In the rows, 128 means zero.
The rows below come in pairs that one turn or mirror swaps. Which row does each named row swap with?
z966: [125 121 121 144 153 149 161 116 118 161 145 116  96 133 119 137 123 128
 121]
z284: [117 132 119 164 110 153 105  94 117 114 112 114  99 127 123 106 140 136
 161]
z855: [140 104 125 170 144 165 109 128 120 130 127 143 122 106 109 105 165 123
 127]
z472: [148 112 146 142 125 135 130 127 143 137 119 159 142 145 137 125 121 135
 133]
z707: [101 131 123 125 151 135 122 115 154 149 160 144 124 117 122 102 148 130
 153]
z952: [124 118 124 155 162 152 141 109 125 106 123 111 108 152  95 134 142 121
 146]
z559: [140 118 119 174 135 162 114 123 119 143 122 140 127 114 102  96 172 114
 128]
z759: [138 130 115 166 126 159 125 113 114 145 113 128 155 156 153 139 152 125
 119]
z507: [141 106 124 177 138 166 110 127 121 135 122 134 136 110 111 101 166 121
 130]
z924: [113 132 124 173 110 149  98  94 117 123 111 117 102 135 123 111 140 131
 156]
z789: [132 111 124 151 149 149 140 112 139 100 122 124 138 153 129 150 134 115
 148]
z844: [138 114 129 175 150 156 109 122 119 154 115 134 136 117 106 114 169 109
 139]
z203: [120 148 110 137 139 143 134 114 121 130 120 116 144 144 112  64 139 147
 147]
z310: [144 132 115 166 131 161 123 115 122 123 112 120 152 154 143 146 151 118
 128]
z993: [106 129 122 168 136 145 148  80 132 149 124 119 121 160 127 151 139 137
 140]
z54: [116 120 127 133 140 130 133 109 152 142 174 144 111 125 111  99 161 144
 145]
z236: [144 114 147 144 121 135 128 131 141 140 115 151 143 144 144 124 120 124
 135]
z454: [111 146 120 124 134 135 148 101 125 154 152 120 118 145 152 144 150 148
 140]
z92: [118 131 136 155 148 138 122 107 151 166 124 119 129 161 111 140 168 123
 145]
z714: [137 126 114 172 126 163 126 107 117 129 107 133 150 151 153 136 147 120
 126]
z825: [130 112 124 153 133 128 135 108 130 144 174 146 107 144  99  98 157 145
 135]
z243: [110 121 116 164  98 150 100 116 105 135 137 111 104 141 117 102 136 151
 150]
z635: [121 147 108 154 137 132 146  95 119 145 137 119 145 139 119  70 137 157
 151]
z266: [125 121 109 175 141 141 141  90 125 130 136 118 148 129 121  96 124 167
 162]
z632: [120 151 113 127 141 137 131 114 122 131 130 123 146 147 117  66 147 148
 151]
z355: [130 140 108 154 129 135 146  98 123 135 133 117 142 142 114  65 141 154
 154]
z402: [125 136 113 109 140 152 129 152 113 119 135 115 136 148 118 108 137 141
 128]
z258: [120 109 115 181 145 134 107  80 129 119 135 123 124 120 131 144 147 134
 140]
z870: [120 141 110 143 139 137 138 106 120 139 128 118 148 134 122  59 138 147
 154]
z71: [129 132 117 111 138 147 144 149 101 134 142 110 129 146 120 116 147 137
 128]
z956: [117 153 113 115 138 138 149 114 124 144 158 111 122 149 141 134 152 145
 138]
z377: [116 152 119 135 120 157 121 126 104 157 117 131 148 147 142 118 136 162
 121]
z858: [109 122 128 132 145 136 134 111 154 138 169 138 111 116 117  99 156 144
 154]
z628: [106 148 110 128 155 165 116 127 136 160 117 123 149 120 137 121 146 133
 127]
z169: [124 114 119 137 137 148 161 118 113 162 134 121  99 119 123 130 127 119
 118]
z889: [124 139 118 118 150 154 123 147 117 111 130 129 138 152 111  97 131 145
 132]
z755: [118 142 120 119 107 140 132 108 107 135 119 142 109 106 142 110 134 141
 135]
z298: [125 117 126 135 139 141 164 118 113 165 135 115 103 120 129 127 127 117
 126]
z629: [112 132 127 163 132 148 114  91 126 114 103 109  99 141 107 111 146 127
 162]
z837: [129 112 121 154 155 148 159 110 122 161 158 127 103 131 122 142 123 133
 130]
z575: [142 116 124 169 114 125 159  85 126 142 117 142 134 149 118 108 149 118
 135]
z626: [121 131 106 140 131 123 112 124 109 150 162 124 145 134 128  94 156 159
 117]
z549: [114 146 119 120 132 133 152 106 117 153 154 119 113 149 145 132 155 153
 140]
z486: [113 125 129 167 121 143 107  92 119 122 110 112  98 136 116 106 146 124
 167]
z50: [123 112 114 179 139 130 105  80 125 121 142 113 111 115 136 130 150 129
 142]
z685: [116 114 126 135 151 137 136 116 153 132 169 149 115 119 112  95 156 142
 145]
z453: [114 134 125 134 147 138 129 104 157 133 158 152 114 110 116 100 156 140
 157]
z757: [136 113 114 165 144 168 108 112 115 118 130 154 125  94 126 110 134 141
 131]
z246: [146 124 140 146 132 149 117 137 137 137 123 155 141 153 138 128 115 140
 125]
z201: [132 113 124 154 156 148 144 109 134 103 122 111 123 156 106 145 140 119
 148]
z940: [143 109 119 173 143 168 109 119 120 132 120 141 133 100 116 109 159 124
 127]
z958: [145 117 135 149 129 155 112 142 125 144 135 158 136 145 139 127 118 141
 125]
z430: [134 130 108 148 132 119 111 116 115 143 159 123 150 130 136  82 153 154
 125]
z78: [113 129 119 165 135 152 114  89 120 114 105 109 103 137 110 116 152 114
 160]
z831: [115 140 122 129 142 145 140  85 124 139 155 130 120 146 159 139 133 152
 142]
z101: [144 127 120 165 125 160 123 106  94 149 125 125 143 163 144 127 152 130
 112]

z236 swaps with z298
z243 swaps with z266
z430 swaps with z50
z632 swaps with z78
z685 swaps with z855
z355 swaps with z284

